One turning vector, and how many steps it has turned:
The counts run from 0 to 464.
-0.32  -1.62  -2.50  +0.33  +1.09  -1.23  -0.51  +1.12  -1.39  +1.14  -1.73  -0.44  +0.09  -2.25  -0.04  +1.93  +0.69  -2.40  +2.34  -2.11  +0.42  +1.00  +3.13  +2.47  -2.94  +1.79  -1.05  +1.82  +2.06  +1.00  +2.00  -0.33  -2.34  +1.21  -0.83  -1.86  +0.96  -1.03 -> 148
+1.16  +0.34  -0.61  -2.34  +0.41  -1.20  +2.02  +2.06  -1.66  -1.37  -0.89  -0.82  -1.37  -3.87  -0.72  -1.44  -2.29  -3.70  +0.41  -2.88  -0.42  +0.88  +0.94  -0.89  +1.16  -0.80  +2.59  -0.01  +0.80  -0.43  -0.76  -1.62  -2.51  -0.09  -0.22  -1.34  -1.59  +0.60 -> 76
+0.06  +0.36  -0.05  +0.59  +0.51  +0.49  -2.48  -0.51  +0.33  +1.87  +0.77  -0.87  +0.68  -3.53  +2.97  +2.53  +1.24  -3.35  +2.96  -2.84  +0.57  +1.23  -0.47  +2.12  -2.93  +1.36  +0.01  +1.33  +0.54  +0.47  +1.86  -0.20  +1.32  +0.78  -0.06  -1.42  +0.46  +0.43 -> 350
-0.07  +0.35  -0.39  +0.70  +0.67  +0.68  -2.71  -0.10  +0.23  +1.69  -0.05  -0.45  +0.56  -3.77  +2.37  +2.36  +0.96  -3.41  +2.76  -3.37  +0.77  +0.89  +0.08  +2.35  -2.93  +1.24  +0.22  +1.51  +0.75  +0.72  +1.33  -0.13  +0.98  +1.52  +0.33  -1.30  +0.48  +0.45 -> 349
+0.00  -1.63  -2.31  +0.45  +0.92  -1.29  -0.74  +1.12  -1.65  +0.92  -2.19  -0.21  -0.04  -2.35  -0.68  +1.42  +0.74  -2.00  +2.28  -2.06  +0.36  +0.52  +3.75  +2.18  -2.92  +1.95  -1.25  +1.46  +2.01  +0.65  +1.54  -0.10  -2.05  +1.60  -0.84  -1.34  +1.03  -1.23 -> 147
-3.59  +0.75  +1.52  -1.21  -1.39  -0.16  +0.62  -1.13  -0.09  -1.52  +0.01  +2.37  +3.05  -1.08  -0.23  -0.49  +0.21  -3.37  +3.10  -2.60  +1.50  -0.65  +1.50  +0.68  +1.24  +1.26  +1.16  +1.68  +0.89  -0.12  -1.61  +0.13  +1.15  -0.78  -1.07  +0.49  -2.42  -1.46 -> 317
-0.20  -0.58  -0.84  +2.24  +0.88  -2.19  -2.36  -1.65  -0.52  +0.66  +1.72  +0.72  +1.34  +0.56  +2.94  +0.72  +0.40  -1.17  +2.45  +0.74  +1.78  +1.80  +2.32  +2.24  -1.48  -2.79  -1.91  +1.11  -1.27  +1.55  +2.11  +1.23  -0.17  -0.75  -0.28  -3.70  +0.16  +0.53 -> 255
-3.20  +0.82  +1.37  -1.59  -0.51  -1.24  +2.08  -2.26  +0.81  -0.99  +2.37  -0.12  +0.87  -2.62  +3.41  +0.12  -1.55  -0.76  +2.22  -0.06  -0.27  +1.65  +1.83  -0.54  +0.24  +0.02  +3.34  +1.52  -1.17  -0.17  +0.30  -1.11  +2.07  +0.50  -2.38  +0.06  -1.02  -0.86 -> 86
+0.18  +3.13  +1.78  +0.16  +0.11  +0.89  -2.21  +1.79  -0.81  +0.72  -0.20  +0.97  -0.70  -1.79  +1.82  -0.68  -1.42  -3.82  +3.15  -3.80  +0.87  -1.32  -1.80  -1.59  -0.39  -0.41  -1.28  +1.33  -0.71  -0.88  -2.20  -0.86  +0.33  -0.13  -1.85  +0.95  +0.51  -1.01 -> 0
-2.36  +2.02  +2.27  +0.21  -0.63  -2.33  -0.17  -2.53  +0.14  -1.41  +1.02  +3.10  +1.74  +1.53  +2.31  -1.19  -1.17  -1.55  +1.87  -1.04  +2.09  -0.62  +2.99  -1.21  +0.43  -2.84  +0.33  +0.77  -1.29  +0.51  -1.41  +0.75  +0.68  +0.03  -1.66  +0.42  -2.00  -0.37 -> 92
+3.69  -1.31  -0.51  -0.73  -0.39  -3.29  +0.48  -0.13  -2.41  +1.43  +1.13  -2.28  -1.30  -0.45  -1.31  -0.32  -1.46  -0.90  +0.31  +0.45  -0.27  -0.03  +4.99  +0.02  -3.36  -0.14  +0.68  -1.52  +0.05  -1.33  -1.30  +1.60  -0.06  -0.12  -1.51  +0.65  -0.77  +1.45 -> 369
-0.88  -1.28  -1.74  -0.39  +0.92  -0.64  +0.56  +0.60  -0.45  +0.09  +0.27  -1.03  +1.04  -2.67  +1.47  +2.34  +0.83  -3.33  +2.19  -1.60  +0.95  +2.13  +1.01  +2.70  -1.87  +1.96  -0.82  +1.86  +1.70  +1.35  +2.74  -1.24  -1.65  -0.71  -0.37  -3.25  -0.43  -0.13 -> 151
+1.81  +0.16  -0.18  -1.31  +0.66  -1.20  +0.45  +2.12  -2.63  +1.38  -0.32  -1.29  -3.41  -1.20  +1.53  +1.96  -0.53  -3.34  +0.72  -1.84  -0.25  +1.31  +1.04  -2.46  -3.10  +1.14  +0.43  +0.18  +2.06  -0.76  +1.20  -1.59  -2.38  +0.89  -2.73  -0.58  +1.01  +1.46 -> 270
+0.58  -2.05  +0.07  -1.01  -1.46  -0.60  +0.22  -1.27  -0.06  +2.16  +1.28  -1.25  +0.74  -2.95  -0.48  +0.47  -0.94  -1.60  +2.69  +0.12  +1.20  +0.24  +4.60  +3.95  -2.61  +0.76  +0.74  +0.09  -1.53  +0.78  +0.42  +1.19  +2.34  -0.12  -1.00  -0.43  -1.34  -0.53 -> 248
+0.17  -1.60  +0.57  -1.19  -1.58  +0.37  +0.22  -0.88  -0.88  +2.79  +0.96  -1.28  +0.48  -3.46  -0.25  +1.47  -1.73  -1.52  +1.90  +0.45  +0.86  -0.06  +3.44  +3.67  -2.91  +2.05  +1.49  +0.06  -0.99  +0.73  -0.02  +1.85  +1.22  +0.65  -2.07  -0.68  -1.58  -0.05 -> 246
-2.14  +0.56  -1.53  -1.57  +0.13  -2.73  -0.18  -1.74  -0.32  +0.76  +1.34  +0.60  +1.14  -2.42  +1.98  +1.09  -0.53  -2.46  -0.83  -2.30  -1.92  +0.91  +2.20  +0.29  +0.56  -2.70  +3.85  +1.31  +0.75  -0.54  +0.50  +1.13  -0.03  +0.98  +0.18  -0.63  -1.19  +2.10 -> 280
+1.09  +0.43  -0.33  +3.43  +1.86  -2.18  -3.04  -0.35  -1.34  +0.35  +1.10  -0.71  +0.84  +1.86  +2.30  +0.89  +2.20  -0.51  +3.45  +0.03  +0.67  +1.68  -0.01  -0.45  -2.56  +0.28  -2.78  +0.48  +0.45  -1.45  +0.47  +0.84  +0.12  -0.45  -0.81  -2.56  +1.88  +0.18 -> 456
+0.48  +2.79  +1.81  -1.49  -0.55  -1.42  +0.07  +1.00  -0.93  -1.50  +1.04  +0.86  +0.21  +0.23  +0.92  -1.34  -0.63  -4.73  +0.88  -3.81  +0.70  -0.84  -0.67  -2.72  +0.68  -1.21  +0.53  +0.48  +1.17  -1.74  -2.87  -0.47  -0.31  -2.05  -0.45  +1.24  -1.78  +1.37 -> 197
-2.38  +1.06  -1.20  -1.75  +0.79  -1.01  +0.09  +0.21  -0.44  +1.16  -0.12  -0.14  -0.67  -4.96  +2.30  +0.24  -2.49  -2.13  +0.71  -2.65  -2.00  +0.67  +0.59  -0.15  +0.81  -1.32  +3.61  +1.92  -0.43  -0.26  +0.17  -0.71  -0.47  +1.96  -1.60  -0.44  +0.53  -0.50 -> 81
+0.55  +2.08  +1.51  +0.78  +0.63  +1.70  -1.61  +1.25  -2.10  +1.69  +0.38  -0.40  -0.73  -1.86  +2.27  -1.08  -0.89  -1.64  +3.49  -1.47  -0.86  +0.82  -3.69  -2.31  -0.15  +0.50  +1.84  +0.44  -0.68  -2.06  -2.08  +0.43  +0.35  +0.84  -2.34  -1.91  +1.68  -0.08 -> 430
-1.43  +2.81  +2.44  +0.23  +0.68  -1.65  +0.88  -0.26  +0.14  -3.27  +1.33  +0.25  +0.31  +0.82  +3.68  +1.05  +0.02  -2.66  +1.61  -1.99  +1.66  +1.19  -0.71  -2.93  -1.35  +1.28  -0.19  +0.81  +1.64  -0.38  -0.03  -2.48  -0.59  -1.07  -1.88  +0.49  -1.49  +0.31 -> 192
-1.20  -0.36  +0.83  -0.04  -0.93  +1.20  -0.37  -1.84  -0.66  +3.23  +0.34  +1.14  +2.00  +0.16  +0.87  +0.16  -0.63  -1.55  +1.61  -0.80  +1.49  -0.16  +2.73  +2.05  -3.71  +0.35  +2.55  +1.40  +0.66  +2.02  -1.76  +3.66  -0.51  +1.01  -0.66  -0.93  -1.47  +1.26 -> 443
-0.49  +0.77  +0.23  +0.56  -0.30  -2.39  -3.24  -0.87  -1.74  -0.94  +1.00  +0.61  +0.79  -2.32  +1.63  +2.37  +0.14  -3.59  +0.96  -2.19  -0.14  +0.55  -0.39  +1.00  +3.08  -2.11  -0.43  -0.64  -1.04  -2.15  +2.00  +0.27  +1.17  +0.17  -1.30  -2.52  -1.48  +1.12 -> 159
+1.86  -0.28  +0.37  +0.80  +0.50  +0.35  -0.92  -0.09  -1.19  -0.64  -2.62  +0.10  +1.01  -2.95  -1.50  -0.45  +0.63  -2.39  +2.68  -3.76  +1.71  +0.84  +2.64  +2.00  -2.23  +1.68  +1.83  -0.64  +1.26  +1.32  -0.07  +0.52  -0.95  +2.31  +1.40  -1.62  -0.99  +0.15 -> 344
+1.32  -0.26  +1.52  +1.85  +0.14  -0.97  -0.56  -1.90  +0.76  -0.46  +0.11  -1.05  +2.12  -0.64  +0.04  -0.43  +0.42  +0.23  +3.33  -0.67  +2.32  +0.36  +4.00  +2.01  -4.85  +2.35  +0.58  -0.18  -0.09  +0.77  -1.48  +1.64  +1.58  +0.86  +0.48  +0.89  -1.08  -0.80 -> 21
-0.64  -0.31  -1.43  +2.05  +1.24  -3.48  -1.25  -1.59  -0.05  -0.14  +2.59  -1.89  +1.94  -1.34  +2.77  +1.63  -2.30  -0.29  -0.23  +1.11  -0.35  +0.82  +1.90  +3.62  -0.41  -1.23  -0.79  +0.80  -1.26  +0.37  +1.02  +1.88  -0.44  -0.92  -0.87  -2.38  -1.96  +0.32 -> 57
+0.65  -1.61  -2.33  +0.68  +1.07  -1.77  -0.53  +1.04  -2.19  +0.65  -2.69  -0.64  -0.07  -2.22  -1.68  +1.05  +0.58  -1.34  +2.35  -2.15  +0.39  +0.53  +4.14  +1.85  -2.53  +1.88  -1.05  +0.74  +1.57  +0.18  +0.79  +0.12  -1.74  +1.95  -0.96  -1.30  +1.01  -1.39 -> 146
+1.46  -0.41  +2.01  -1.51  -1.67  -2.05  +0.34  -0.24  -3.07  +0.45  +2.22  -0.99  -2.16  +0.01  +0.99  +1.14  -2.22  -2.08  +1.18  +1.46  +0.46  +0.27  +2.75  -1.29  -0.06  -0.24  -0.42  -1.65  -1.83  -1.87  +0.15  -0.52  +0.98  -1.13  -4.82  -0.34  -1.34  +0.66 -> 167
-1.20  -1.03  +1.17  -1.51  -1.95  +0.77  +0.05  -1.36  -1.92  +2.63  -0.69  +2.52  +0.90  +0.06  -1.23  -1.38  +0.92  -1.79  +3.04  -1.34  +0.84  +0.14  +3.59  -0.81  -1.67  +0.27  +3.60  +0.50  +0.87  -0.09  -1.88  +2.54  +1.25  +1.75  -1.47  -0.29  -0.10  +0.69 -> 439
+1.40  +1.28  -1.32  +1.00  +2.02  -1.08  -0.35  +1.49  -1.01  +0.69  -0.76  -0.09  -0.79  -0.51  +0.69  -3.83  +0.13  +0.00  +4.16  -1.77  -0.69  +1.23  +0.55  -2.87  -2.17  -1.01  +1.07  +1.57  +0.55  -0.72  -2.69  +0.28  -1.29  +0.69  +0.06  -0.61  +3.42  -1.15 -> 106
+3.06  +0.50  +1.32  +2.98  +1.28  -2.39  -1.51  -0.91  -1.90  -2.54  +1.28  -1.56  +0.57  +0.48  +2.00  +0.55  -0.16  -0.65  +1.61  +0.86  +1.75  +2.31  +0.53  +0.12  -0.67  -0.84  -1.29  -2.13  -0.86  -0.46  +1.45  +0.36  -0.81  -0.64  -0.62  -4.10  -1.57  +1.54 -> 260
+0.17  +1.04  -1.35  +1.08  +2.15  -0.31  +0.18  +1.29  -1.39  +1.05  -0.78  -0.03  -0.05  -0.31  +1.51  -3.00  +0.74  +0.07  +3.70  -1.38  -1.03  +1.88  -0.35  -3.10  -2.26  +0.22  +2.11  +1.95  +1.59  -0.17  -1.89  +0.31  -1.89  +1.29  -0.46  -1.55  +3.35  -0.60 -> 108
-1.25  -0.10  -1.88  +1.60  +0.87  -3.36  -1.46  -1.64  -0.12  +0.60  +2.39  -1.12  +2.15  -1.40  +2.54  +1.77  -2.01  -0.76  -0.19  +0.68  -0.51  +0.61  +2.26  +3.84  -0.52  -1.85  -0.66  +1.51  -0.82  +0.39  +0.79  +2.42  -0.89  -0.84  -0.65  -2.31  -2.02  +0.55 -> 56
+0.09  -1.52  -1.38  +0.29  -0.41  -2.21  -1.76  -1.65  +0.39  +1.32  +1.30  +0.74  +1.07  -0.90  +0.76  -0.23  +0.69  -1.98  +3.13  -0.14  +1.37  +0.61  +4.35  +3.13  -1.59  -2.39  -1.12  +1.21  -1.70  +1.24  +1.75  +0.90  +1.75  -0.65  +0.13  -1.69  +0.06  -0.27 -> 252
+1.23  +0.24  -1.33  +0.05  +1.95  -2.54  +2.00  -0.55  +0.15  -0.89  +1.15  -2.25  +0.10  -2.47  +2.30  -1.27  -3.20  +0.38  +0.13  -0.02  -0.15  +2.22  +2.99  +0.62  -2.02  -1.63  +3.28  +0.37  -0.33  +1.99  -0.01  +0.25  -2.64  +0.68  +0.48  -1.91  -1.08  +0.81 -> 179
-2.01  +2.89  +1.56  +1.25  +1.44  -2.07  -0.07  -0.65  +0.50  -3.04  +0.65  +0.59  +0.40  +0.37  +4.64  +1.46  +0.19  -1.52  +1.85  -2.11  +1.11  +1.68  -0.03  -2.65  -1.56  +0.93  -0.12  +1.46  +1.73  +0.13  +0.75  -2.34  -0.75  +0.43  -2.02  +0.46  -0.10  -0.47 -> 190
